In the data rows, the value 128 means zero.
A hidden rule labels the rows of this table. It goes by one to three of the table's principal directions, not those with the most spread.
[128 107 128 125 132 106 155 151 122  85 146 146 133  87 117 130 124 105
 130 130  96 153 114 147 131 155 114 118 140 104 121  93 148 140  91 163
 120 117  81 122 131 114 132 125 114 177 106 118 149] GB
[134 133 134 133  94 130 136 165 113 129 118 122 112 104 123 169 135 123
 115 167 115 165 111 137 146 130  92 159 142 110 125 108 137 175 129 156
 137 127 118 128 144 133 108 132 138 147 123 135 148] FR
[150 156 101 126 153 129 167 123 137  73 166  98 137 111 152 114 112  93
 143 102 138 142 134 125 151 140 181  84 134  83 147 111 145 160 123 118
 105 131  99 117 113 157 105 129 100 146 112  89 141] JN
[115 116 125 128 110 121  95 116 130 157  82 137 121 172 131 128 135 148
 116 118 121  80 153 124 130 127 103 151 131 161 114 138  94  96 150  90
 137 137 142 139 119 111 144 132 165 106 148 138 101] FR
[143  98 113 118 149 122 117 130 122 121 114 110 121 141 147 106 108 116
 142 101 117 107 128 114 141 132 132  90 122 112 133 117 135 107 106 139
 139 122 114 121 129 123 157 129 132 152 109 132 126] JP
[ 85  66 139 144  76 103 112 157 125 127  34 159  85 182 100 125 181 135
  84 158  48 109 186 165 174 128  14 184 169 141  65 135  65 121 143  83
 128 160 123 145 144  80 129 142 179 142 137 173  94] FR
[140 113 132 123 138 148 121 142 102 152  85 125 109 111 137 148 121 143
 121 129 137 174  98 133  91 105 105 119 113 117 140 123 129 137  90 164
 146 109 135 124 159 139 134 123 119 123 120 153 149] QP
[139 146 111 134 106  85 152 162 108 102 125 120  93 119 133 169 149  97
 138 140 108 119 145 131 165 152 133 149 154 111 124  98 131 157 125 116
 125 142  95 144 124 125 126 128 129 166 132 100 129] ZS
[130 204 100 133 129  89 179 108 130  72 208 133 166  99 119 147 137  85
 143 133 147 111 149 133 159 177 198 111 148 134 129 125 151 154 146  98
  91 131 101 138  92 153 106 130 108 138 147  60 137] JP
[160 141 113 119 157  97 112 135 116 142 163  90  99 137 154 106 121 110
 177 100 133  78 135  79 131 125 179  97 120 134 143 123 158  97 110 147
 148 130 135 129 131 118 185 127 112 156 121 101 117] FR
[117 140 116 147 133 113 158 114 149  84 164 118 130 139 130 109 143  97
 139 125 119 107 168 129 162 147 164  93 147 121 135 160 120 138 152  89
  90 157 117 134 118 133 106 131 117 133 133 107 106] ZS
[127  73 141  89 139 152 116 126 168 116 132 142 193 116 110  90  70 153
 101 121 117 128  97 150 134 144 116 136 113 104 107  81 142 110 132 160
 139 102 104 102 106 120 135 125 155 148  91 154 157] GB
[ 93  71 133 140 122  85 149 125 133  75 112 175 127 139 102 121 162 106
 127 115  74 105 161 154 148 147 104 114 146 131  95 145 111  99 102 112
 116 134  91 149 122  92 152 129 130 163 128 144 114] GB
[111 168 130 141 144 150 160  94 148 116 147 146 163 127 101 112 151 152
 117 136 150 177 134 156 115  92 166 120 121 126 117 186 115 132 145  97
 114 125 170 138 121 158 113 143  99  75 150 144 130] JN
[116 167 129 135 122 125 157 107 145 112 163 142 144 136 124 126 147 125
 129 128 148 122 151 124 135 131 159 150 134 139 130 146 119 142 158  85
 105 142 132 141 103 133  93 124 115 105 148 104 118] GB
[110  88 134 127 123 107 139 145 136  94 115 153 127 128 101 106 140 121
 111 137  78 135 143 161 155 145  86 145 148 109  92 100 118 121 119 123
 118 136 101 123 123 100 130 131 134 163 112 140 126] GB
[160 187  97 131 152 102 143 116 104 113 164  98 117 106 153 166 120 100
 169  99 169 112 122 112 115 137 221  86 117 123 160 123 154 131 116 125
 127 122 124 140 116 169 148 125  95 129 142  80 138] ZS
[ 98 116 141 135 101 106 156 134 138  72 136 178 172  87  62 148 145 124
  85 165  84 167 117 200 157 169  82 158 155 100  74  86 133 139 127 138
 109 119  93 120 106 122 109 133 131 159 120 130 152] FR
[177 194 109 127 132 155 170 136 111 111 188  84 122  80 181 191 102  94
 163 124 203 181  85  88 126 128 212 110 110  84 208 105 176 212 133 157
 116 118 112 122 122 182  69 108  85 129 124  83 167] ZS
[149 219 108 134 137 137 164 107 108 135 180 115 137 107 154 162 137 114
 148 133 197 156 121  95 114 127 193 114 121 140 175 152 149 171 136 118
 109 122 145 137 123 166  90 119  91  94 155  82 141] JP
[140 177 105 144 120  94 141 128 114 121 139 102 100 150 136 146 157 101
 144 133 134  92 162 111 171 143 157 128 148 123 130 133 128 136 148  85
 119 154 132 142 114 139 121 129 121 132 145  89 104] JN
[153 182 121 140 164 163 150 102 130 116 180  94 133 102 155 134 110 115
 162  98 187 161  97 109  94 100 211  84 100  99 178 147 156 152 122 131
 123 121 144 122 122 183  99 124  74  97 127 100 140] JP
[178 209 102 119 147 133 127 129 113 142 213  88 164  66 131 177  83 125
 167 156 192 167  59 120 131 141 236  96 102 111 177 107 200 148 145 176
 138  98 152 109 117 185 146 138 105 122 131 101 167] GB
[ 82  70 164 128 138 144 120  87 162 127 105 172 156 170  97  65 149 155
 101 104 106 102 159 139 103  99  86 128 119 156  81 180  93  77 124 111
 128 130 149 139 125 101 138 125 132 103 129 172 110] FR
[150 142 129 113 124 134 109 128 123 141 170 118 148 101 136 167  91 125
 149 131 166 123  83 113 124 145 170 135 105 128 158  90 168 133 143 165
 139 109 125 117 111 144 131 118 129 136 125 117 152] QP
[129 148 125 144 123 148  73 106 127 203 112 100 120 178 135 119 127 158
 136 144 154  89 133 100 132 106 131 118 115 170 144 185 113  90 174 105
 146 142 199 129 135 136 148 143 156  74 154 152  90] JP
[114 126 145 131 124 143 107 109 148 144 149 142 169 124  91 120 122 156
 116 151 133 136 107 148 128 123 130 134 117 136 112 143 137 103 156 142
 134 120 162 118 117 132 140 137 136 107 132 155 131] ZS
[136 169  96 128  98  57 115 154  96 144 107 121  88 153 127 167 155 118
 134 150 110  72 175 132 174 163 131 171 159 160 104  97 109 117 160  85
 128 153 128 151 114 115 162 139 159 147 161  99 107] ZS
[130 136 116 122 112 107 114 127 111 162 103 139 110 159 148 151 142 136
 139 124 141  89 148  98 127 132 131 150 127 171 142 142 112 112 137 103
 136 130 135 149 125 105 148 123 151 116 155 123 109] QP
[110 104 139 116 114 122 163 128 150  78 155 161 178 100  96 135 124 113
 107 146 111 136 123 154 152 159 120 134 138 114 103 117 145 149 124 142
 116 115  87 129 114 124 107 122 135 156 113 129 154] JP
[126 153 117 138 115 132 185 141 133  83 129 138 124 108 143 153 135 111
 118 132 132 172 136 147 138 143 136 149 146  95 149 112 111 188 136  93
  94 142  88 135 115 142  59 122 114 129 131 103 135] GB
[139 125 125 120 121 151  77 134 143 171 114 100 140 138 131 131  83 158
 129 140 137 108 102 135 130 122 140 138 112 135 135 121 126 109 168 127
 153 126 155 115 123 146 147 147 169 105 127 152 122] GB
[112 113 129 123 145  86 143 109 150  92 169 151 154 138 106  89 137 113
 144 106 103  71 159 128 143 149 158 111 135 144  98 142 134  84 122 114
 122 132 110 143 102 104 165 129 123 153 127 114 115] GB
[143 150 121 136 118 109  81 132  99 177 116 106  72 164 155 162 137 125
 171 113 151  75 133  91 122 108 156 154 112 161 149 129 125 101 147 106
 156 141 160 145 123 127 161 131 136 113 155 122 100] JP
[150 132 126 111 132 141  79 134 130 183 132  93 125 140 145 114  94 146
 138 133 144  93 113  97 124 127 134 130 115 149 143 117 142 108 146 146
 150 125 153 111 136 125 154 130 154 121 122 128 121] QP
[112 164 109 120 122  76 200 111 115  58 151 189 147 115 118 162 167 100
 124 112 138 141 167 151 140 162 164 159 146 134 112 100 116 152 124  82
  85 125  82 157  85 120 101 111  99 143 157  85 147] QP
[126 142 134 134  98 138 162 146 142  93 178 124 160  80 111 157 126 100
 114 178 122 159 109 136 163 162 120 123 150 108 135 129 162 192 138 159
 109 124  98 117 136 140  82 128 133 152 114 112 152] FR
[ 90 108 121 144 128  87 187 108 160  32 158 170 172 126  84  94 160  94
 108 128  74 118 177 173 184 175 126  97 166 107  83 144 116 122 129  91
  80 143  81 136  98 111 114 133 119 163 123 114 118] FR
[112  51 155 117 149 149 132 136 146 115 113 152 132 120 122  78 123 140
 118 113  95 159 119 135  98 106  89 110 119 117 119 139 125 115  84 167
 130 117 114 117 156  93 142 121 118 147  97 170 136] QP
[106  89 152 140 157 145  45 100 172 195  90 104 119 212  98  26 121 191
 126 111  98  51 159 140 116  72 116 127 110 157  78 184  80  15 174  82
 163 163 217 126 126 118 195 160 158  76 131 189  63] QP
[126  58 164  98 129 135  44 130 129 206 101 134 112 174 139  84 103 163
 141  98 117  50 118  76  92 102  73 166  98 182 111 112 128  52 116 169
 184 115 152 123 134  71 193 118 167 136 114 164 113] JN
[119 102 140 114 148 147 114 102 151 142 125 148 171 140 110  88 112 164
 120 112 131 127 115 133 107 106 131 117 106 137 111 151 127  83 124 141
 147 106 152 125 119 122 160 134 133 108 123 162 133] JN
[156 127 133 107 162 171 108 124 133 153 137 103 138 107 153 108  81 153
 141  96 160 159  81 112  76  91 158 109  91 113 154 112 149 123 108 174
 153 101 145 107 136 148 145 126 110 113 108 138 154] FR
[116 124 133 146 127 103 101 117 119 157 121 134 100 164 124 123 155 133
 150 122 121  81 150 112 124 119 130 127 126 165 125 164 114  80 135 107
 137 144 157 146 129 106 164 132 132 116 150 137  91] QP
[182 210 113 117 145 145 102 107 125 174 191  69 137 119 166 165  80 137
 176 105 220  99  85  78 109 116 246 125  87 127 186 109 172 126 170 139
 153 118 168 124  95 184 135 121 111  95 142  87 140] ZS
[100  44 170 115 116 140 100 156 121 141  76 162 120 120  92 105 135 148
  88 151  71 158 116 160 107 111  14 159 131 134  72 106 118 117  89 187
 149 113 124 116 166  90 147 129 147 156 101 188 149] FR
[102 105 132 142 145 107 165 116 148  66 147 152 145 116 102  89 145 104
 117 115  88 124 154 159 136 157 116  95 151 110 103 133 120 117 104 112
  93 140  90 126 121 114 115 124 107 154 113 112 118] QP
[154 140  96 125 113  88 128 153  91 135 105 101  88 139 158 179 135  94
 151 132 130  85 143  97 163 153 144 114 141 134 148 121 138 141 116 123
 141 132 106 147 138 129 151 124 146 157 136 104 123] JP
[123 124 143 137 118 169 130 135 113 148  80 139 115 114 131 156 131 150
 102 140 142 194  99 147  89 101  84 150 119 115 140 126 111 159 114 137
 131 119 137 123 150 144  87 122 120  98 129 152 142] GB
[110  41 140 104 157 122 112 128 123 147  38 170 117 163 126  66 131 166
 103  86  84 120 148 137  85 105  54 127 121 144  90 126  85  63  68 136
 148 113 120 134 147  75 180 120 140 138 113 176 121] QP
[126 162 122 129 114 123 175 126 123 103 173 145 150 110 128 156 144 107
 130 157 152 158 133 119 154 146 150 135 137 129 145 139 144 177 143 128
 102 127 116 138 119 136  86 120 114 131 140 112 147] GB
[184 165 102 110 136 159  81 160 114 178 131  56 110 103 173 155  58 142
 150 136 167 144  75 112 119 123 172 124 106 110 180  76 154 151 153 160
 152 119 146  97 139 169 139 141 147 121 116 118 146] QP
[127 127 137 149 114 101 136 158 125 105 165 116  88 127 121 127 158  94
 159 143  92 118 141 115 163 122 126 138 145 116 119 135 146 140 126 136
 133 149 122 135 134 110 138 139 115 165 122 121 114] JP
[ 88  96 140 137 114 101 141 113 133 131  83 192 135 166  93 118 179 158
 106 134  99 121 164 148 130 120  90 157 138 157  91 171  86  85 124  91
 127 132 140 159 121  84 150 128 139 113 154 164 103] ZS
[124 148 130 137 123 119 133 130 134 129 154 120 125 131 118 127 140 124
 137 147 127 117 142 127 142 125 148 131 134 138 123 153 130 132 150 118
 124 143 144 137 129 134 130 137 127 123 138 127 119] QP
[123 118 125 137 127 115 106 128 126 140 119 121 112 151 126 119 136 128
 141 128 114  97 143 124 137 121 129 117 129 146 120 152 120 101 135 117
 138 138 145 135 133 120 159 140 141 126 136 141 108] JP
Here are more rows. What is the label of each one?
[147 132 120 124 124 133 120 153 107 136 100 115 101 106 151 168 105 127
 135 121 137 147 100 136 105 128 130 142 120 113 151  87 128 148 114 138
 140 121 109 126 135 144 121 126 131 133 124 122 142] ~ GB
[119 106 145 133 116 151 122 141 137 132 121 133 138 111 111 132 118 141
 111 154 116 161 103 151 125 124  97 138 127 114 125 126 129 141 133 150
 131 126 131 117 139 132 112 133 137 127 116 156 137] ~ QP
[152 148 108 132 144 133 149 139 117 106 145  96 106 101 160 144 117  97
 148 117 144 149 117 115 126 139 163  90 130  99 171 115 147 165 108 133
 111 131 103 117 141 147 107 120 103 141 116  95 134] ~ QP
[168 121 118 112 150 132  55 145  96 198  93  82  86 141 158 124  93 153
 156 103 139 108  96  99  98  97 131 118  99 135 142  94 141  82 111 171
 178 113 165 112 147 128 201 136 138 130 120 143 129] ~ FR
[118  91 155 125 100 180  90 135 154 158 109 127 152 134 111 130  98 163
  97 164 128 155  93 150 141 114  85 166 115 114 124 116 123 137 176 145
 140 127 153 104 126 134 100 136 165 108 115 182 135] ~ QP
[129 123 128 123 124 136 109 118 142 152 104 129 140 146 130 120 115 156
 115 117 132 108 123 126 123 130 119 144 123 130 128 119 114 103 143 113
 138 127 135 124 113 120 133 125 148 112 130 130 115] ~ FR
[123 107 138 111 133 102 155 130 111  98 142 175 136  98 123 149 139 112
 139 106 125 139 115 124 100 138 130 137 121 135 123 105 148 126  74 161
 131 100  87 141 123 102 144 108 104 161 125 117 155] ~ JP
[144 100 130 121 118 125  92 149 108 148 111 104 107 126 140 143 109 117
 135 129 116 106 109 110 136 136  97 121 125 125 130  98 147 123 113 172
 153 120 119 117 143 122 152 125 148 159 110 134 137] ~ FR
[149 170 108 148 146 131  86 124 101 182 103  74  74 163 167 119 124 131
 159 106 147  87 142  97 105 100 146 101 120 155 151 159 109 102 135  99
 148 148 173 135 145 154 152 145 130  92 147 115  93] ~ JP
[152 204 105 128 130 139 166 130 121 114 159  99 126 102 158 154 122 108
 134 129 169 153 129 115 125 133 175 128 135 115 159 119 137 190 139 109
 108 132 118 129 124 169  78 125 106 112 138  75 144] ~ JN
[124 145 125 127 126 120 153 129 113 120 128 143 122 123 131 134 147 117
 118 136 133 145 142 126 127 139 111 140 140 134 128 120 123 151 118 119
 108 131 116 131 131 123 100 117 115 130 134 110 133] ~ GB
[120 141 103 128 129 106 139 119 116 115 117 138 137 140 127 131 142 115
 131 129 120 113 156 134 144 135 139 103 139 155 115 163 117 123 122 101
 125 123 126 146 131 132 151 145 141 122 148 126 124] ~ JP
[165 142 119  93 132 131 167 145  96 110 138 137 132  68 172 190  99 107
 138  98 174 169  79  98  85 147 150 138 111 106 175  58 168 183  67 183
 134  83  64 126 127 135 102  89 100 159 112  82 186] ~ FR
[148 146 137 123 138 141 133 130 120 130 167 119 143  78 128 158 105 127
 138 133 161 161  80 125 100 133 160 116 110 110 154 103 168 145 114 182
 131 107 126 115 131 151 122 114 102 136 117 116 161] ~ ZS
[103  78 134 110 141 120 184 128 138  69 132 183 152 110 127  95 138 110
 112 112 100 160 149 139 117 145  98 117 140 127 118 126 119 147  83 138
  94 116  71 132 134  89 108 111 113 161 111 132 148] ~ GB
[138 125 138 133 107 123 143 143 116 117 145 126 104 113 148 166 143 102
 146 121 133 130 115  93 129 130 125 139 130 116 152 118 152 159 107 157
 135 123 102 135 133 115 113 108 113 155 122 107 136] ~ FR
[147 124 147 124 116 174 107 158 111 165 143 101 131  79 127 162  98 132
 120 184 149 189  64 124 116 121 101 121 114 116 156 119 170 176 123 210
 143 109 145 101 172 154 107 127 132 131 106 156 166] ~ QP
[175 190  79 131 135 116 136 148  99 139 135  77  98 115 176 176 111 108
 172 124 162 130 113  99 139 130 205  96 124 118 184 132 148 155 127 117
 140 124 127 136 134 164 144 141 125 123 142  94 128] ~ JP
[137 117 131 114 130 133 124 150 115 121 122 123 133  90 119 129 113 121
 108 140 109 157 102 143 121 143  85 126 135 109 112  81 149 146  92 175
 134 108 104 104 147 128 128 126 128 158 102 120 157] ~ JN
[135 120 132 113 101 102  94 140  92 187  97 138  90 163 152 155 153 129
 142 124 133  71 140  63 124 125  88 169 126 184 131 128 131 109 108 141
 164 117 133 148 141  80 165 111 155 138 145 121 115] ~ JN
[105  96 147 127 113 121 126 128 132 113 124 155 132 130 112 125 141 120
 120 124 103 113 136 133 125 131  90 145 133 142 102 127 124 122 115 136
 132 124 110 134 127 106 130 125 137 143 125 136 130] ~ JN
[130 144 118 126 114 100 117 124 115 140 106 126 102 159 145 145 140 122
 130 108 135  76 160 112 134 142 128 158 137 148 124 105 106 116 145  90
 125 145 122 142 109 119 128 117 140 127 146  99 109] ~ ZS
[122 170 125 149 107  79 147 132 124  96 176 132 112 125 105 157 171  99
 153 140 115 101 153 132 164 138 166 150 147 132 106 134 140 131 148 106
 124 146 128 151 106 128 141 137 113 146 150  98 117] ~ FR
[149 189 111 149 127 148 114 133 125 148 161  75 116 119 142 140 116 118
 149 153 152 137 112 117 143 122 165 108 129 121 159 147 146 154 160 117
 128 141 159 115 136 169 111 149 126 102 135 108 116] ~ JP
[127 125 134 138 132 126  84 133 132 163 121  96  96 156 126  93 137 135
 138 131 107  86 147 113 128 108 113 121 133 150 112 153 121  97 136 122
 145 147 163 123 149 117 164 143 140 120 129 134  96] ~ FR
[127 107 141 111 133 139 159 131 144  81 169 142 150  92 137 129 106 101
 134 110 134 141 110 124 115 143 142 128 121 109 141  98 152 163 106 154
 114 115  77 121 120 126  95 109 111 157 104 109 157] ~ GB
